[[128 128 128 116]
 [130 126 126 138]
 [132 126 126 133]
 [124 109 109 127]
 [139 133 133 123]
 [135 133 133 136]
 [129 119 119 142]
 [130 122 122 138]
 [126 111 111 151]
 [135 134 134 132]]
=>
[[135 134 134 132]
 [128 128 128 116]
 [130 126 126 138]
 [132 126 126 133]
 [124 109 109 127]
 [139 133 133 123]
 [135 133 133 136]
 [129 119 119 142]
 [130 122 122 138]
 [126 111 111 151]]

[[136 131 145 116 140 145 117 121 123 124 126 134 110]
 [147 107 139 120 148 135 126 124 125 146 135 106 109]
 [122 133 125 131 122 126 129 130 129 123 126 135 133]]
=>
[[122 133 125 131 122 126 129 130 129 123 126 135 133]
 [136 131 145 116 140 145 117 121 123 124 126 134 110]
 [147 107 139 120 148 135 126 124 125 146 135 106 109]]

[[130 141]
 [105 141]
 [130 142]
 [105 138]
 [106 138]
 [105 141]
 [106 137]
 [127 149]
 [127 149]
 [129 148]]
=>
[[129 148]
 [130 141]
 [105 141]
 [130 142]
 [105 138]
 [106 138]
 [105 141]
 [106 137]
 [127 149]
 [127 149]]

[[127 136 131 132]
 [127 132 125 128]
 [128 104 119 119]
 [123 133 118 130]
 [124 127 118 126]
 [126 150 139 137]]
=>
[[126 150 139 137]
 [127 136 131 132]
 [127 132 125 128]
 [128 104 119 119]
 [123 133 118 130]
 [124 127 118 126]]

[[109 152 106 121 128 113]
 [111 129 109 146 120 133]
 [116 138 114 136 114 123]]
=>
[[116 138 114 136 114 123]
 [109 152 106 121 128 113]
 [111 129 109 146 120 133]]

[[136 123 130 142 123 108 138 125 138 135 116]
 [141 127 134 138 124 114 150 124 142 132 118]
 [139 126 123 143 125 114 135 124 137 134 119]
 [137 122 133 138 118 108 146 125 139 132 115]
 [139 124 121 142 120 113 135 124 136 132 119]
 [142 128 131 140 126 117 148 123 142 133 119]]
=>
[[142 128 131 140 126 117 148 123 142 133 119]
 [136 123 130 142 123 108 138 125 138 135 116]
 [141 127 134 138 124 114 150 124 142 132 118]
 [139 126 123 143 125 114 135 124 137 134 119]
 [137 122 133 138 118 108 146 125 139 132 115]
 [139 124 121 142 120 113 135 124 136 132 119]]

[[126 137 121 112 130 143 121 124 120 130 129]
 [126 119 132 119 136 125 132 130 123 126 150]
 [125 132 110 136 130 122 110 133 121 143 121]
 [125 137 122 112 130 143 122 124 121 131 121]
 [125 133 110 144 118 133 110 122 143 117 123]
 [126 120 134 119 136 126 134 129 124 122 146]
 [126 120 123 136 122 127 123 134 125 123 126]]
=>
[[126 120 123 136 122 127 123 134 125 123 126]
 [126 137 121 112 130 143 121 124 120 130 129]
 [126 119 132 119 136 125 132 130 123 126 150]
 [125 132 110 136 130 122 110 133 121 143 121]
 [125 137 122 112 130 143 122 124 121 131 121]
 [125 133 110 144 118 133 110 122 143 117 123]
 [126 120 134 119 136 126 134 129 124 122 146]]

[[100 125 126]
 [134 131 156]]
=>
[[134 131 156]
 [100 125 126]]

[[145 132 136 128]
 [130 126 123 125]
 [126 121 130 120]
 [126 128 130 130]
 [129 132 122 120]
 [134 121 127 128]
 [102 124 122 133]
 [135 128 118 136]
 [124 128 130 129]
 [128 130 128 123]
 [128 132 135 135]
 [128 113 128 146]]
=>
[[128 113 128 146]
 [145 132 136 128]
 [130 126 123 125]
 [126 121 130 120]
 [126 128 130 130]
 [129 132 122 120]
 [134 121 127 128]
 [102 124 122 133]
 [135 128 118 136]
 [124 128 130 129]
 [128 130 128 123]
 [128 132 135 135]]
---
[[128 135 138 125 132]
 [125 128 128 130 123]
 [152 128 133 128 119]
 [128 125 134 136 129]
 [128 126 124 129 127]]
=>
[[125 128 128]
 [152 128 133]]

[[130 129 158 127 127]
 [123 134 104 132 128]
 [152 119 114 137 127]
 [136 127 122 118 128]]
=>
[[123 134 104]
 [152 119 114]]

[[122 127 123 155]
 [117 128 129 141]
 [121 128 112 123]
 [119 128 129 140]
 [120 129 141 143]]
=>
[[117 128 129]
 [121 128 112]]

[[127 140 125]
 [129 127 126]
 [150 130 136]
 [130 117 129]]
=>
[[129 127 126]
 [150 130 136]]

[[121 136 131 126]
 [122 122 141 107]
 [131 126 124 150]]
=>
[[122 122 141]
 [131 126 124]]

[[129 121 115]
 [128 109 155]
 [116 137 120]
 [132 122 130]
 [123 131 131]]
=>
[[128 109 155]
 [116 137 120]]

[[154 141 135]
 [135 145 135]
 [134 104 114]
 [155 121 123]]
=>
[[135 145 135]
 [134 104 114]]
---
[[136 133 130]
 [112 118 131]
 [146 132 125]
 [131 121 122]
 [100 130 135]]
=>
[[112 118 131]
 [146 132 125]]

[[127 123 120 147 124]
 [128 143 146 128 136]
 [129 128 128 150 119]]
=>
[[128 143 146]
 [129 128 128]]

[[129 129 118]
 [140 117 122]
 [146  98 128]]
=>
[[140 117 122]
 [146  98 128]]

[[127 127 129 143  98]
 [129 127 128 123 122]
 [125 127 125 121 129]
 [129 128 129 137 104]
 [124 127 128 123 126]]
=>
[[129 127 128]
 [125 127 125]]

[[123 117 142 122 140]
 [139 144 131 148 108]
 [137 123 135 131 106]
 [148 140 124 142 147]
 [139 143 135 140 150]]
=>
[[139 144 131]
 [137 123 135]]

[[107 113 127]
 [121 123 128]
 [114 118 128]
 [104 111 127]]
=>
[[121 123 128]
 [114 118 128]]

[[104 129 139]
 [124 123 146]
 [127 146 109]]
=>
[[124 123 146]
 [127 146 109]]
